Small tables with named rows and columns. After each table, cells are looked up by row and column.

fis =
fields: zel, nomo
pob: [206, 182]
ges: [229, 218]
kat: [240, 0]
nin: [163, 84]
niteb: [233, 187]
bes: [145, 153]

pob, zel => 206
kat, zel => 240
bes, zel => 145
nin, nomo => 84
nin, zel => 163
niteb, nomo => 187
kat, nomo => 0
bes, nomo => 153
niteb, zel => 233
ges, nomo => 218
pob, nomo => 182
ges, zel => 229

veli =
|  | sovino | rupuzez | punufid | sato | keni | guvak | gof | rap |
|---|---|---|---|---|---|---|---|---|
| delenol | 0.55 | 0.48 | 0.56 | 0.59 | 0.85 | 0.16 | 0.54 | 0.49 |
| gatod | 0.56 | 0.66 | 0.50 | 0.42 | 0.45 | 0.68 | 0.90 | 0.50 |
| fek | 0.64 | 0.54 | 0.49 | 0.55 | 0.59 | 0.31 | 0.52 | 0.65 |

What is the keni of gatod in veli?
0.45
What is the rap of fek in veli?
0.65
What is the gof of delenol in veli?
0.54
What is the keni of fek in veli?
0.59
What is the guvak of gatod in veli?
0.68
What is the guvak of delenol in veli?
0.16
What is the rupuzez of gatod in veli?
0.66
What is the rupuzez of fek in veli?
0.54
What is the sovino of delenol in veli?
0.55
What is the sato of delenol in veli?
0.59
What is the sato of fek in veli?
0.55
What is the guvak of fek in veli?
0.31
What is the sovino of gatod in veli?
0.56
What is the punufid of delenol in veli?
0.56
What is the punufid of gatod in veli?
0.50
What is the punufid of fek in veli?
0.49
What is the gof of gatod in veli?
0.90
Which row has the largest sovino? fek

moge =
         seboz  fotira   laku    rav
bir      45.60   44.40  44.71  60.51
nuli     58.32   44.90  44.84  44.90
rabori   55.03   48.30  64.56  57.31
ves      34.71   56.21  15.75   1.60
bub      63.50   44.77  87.48  95.15
ratif    44.01   50.73  28.00  37.09
ketasuf  47.74   53.75  30.81  46.72
kig      64.53   44.39  72.36  65.10

What is the laku of bir in moge?
44.71
What is the rav of bir in moge?
60.51
What is the fotira of nuli in moge?
44.90
What is the seboz of bub in moge?
63.50
What is the laku of nuli in moge?
44.84
What is the seboz of ves in moge?
34.71
What is the rav of bub in moge?
95.15
What is the rav of ves in moge?
1.60
What is the rav of rabori in moge?
57.31
What is the laku of ratif in moge?
28.00
What is the fotira of kig in moge?
44.39
What is the seboz of rabori in moge?
55.03
What is the rav of kig in moge?
65.10
What is the rav of ratif in moge?
37.09
What is the rav of ketasuf in moge?
46.72
What is the rav of nuli in moge?
44.90
What is the seboz of ketasuf in moge?
47.74
What is the seboz of ratif in moge?
44.01
What is the laku of ketasuf in moge?
30.81
What is the fotira of ketasuf in moge?
53.75

geke =
fields: gusi, meri
vun: [21807, 36448]
ved: [23054, 43645]
fos: [30460, 32188]
govid: [21037, 42745]
zisoke: [31967, 19871]
fad: [33956, 41800]
fugad: [40222, 48530]
ponaku: [91750, 60617]
boguri: [41788, 72468]
ker: [36672, 49405]
vuginiv: [29935, 42000]
der: [81987, 68160]

What is the meri of ved in geke? 43645
What is the gusi of boguri in geke? 41788
What is the gusi of vuginiv in geke? 29935
What is the meri of ker in geke? 49405
What is the gusi of fugad in geke? 40222
What is the meri of vuginiv in geke? 42000
What is the gusi of fos in geke? 30460
What is the gusi of ker in geke? 36672
What is the meri of govid in geke? 42745
What is the meri of zisoke in geke? 19871
What is the meri of ponaku in geke? 60617
What is the gusi of zisoke in geke? 31967
What is the meri of fos in geke? 32188
What is the gusi of ved in geke? 23054
What is the meri of fugad in geke? 48530
What is the gusi of govid in geke? 21037
What is the meri of fad in geke? 41800
What is the gusi of ponaku in geke? 91750
Which row has the largest gusi? ponaku

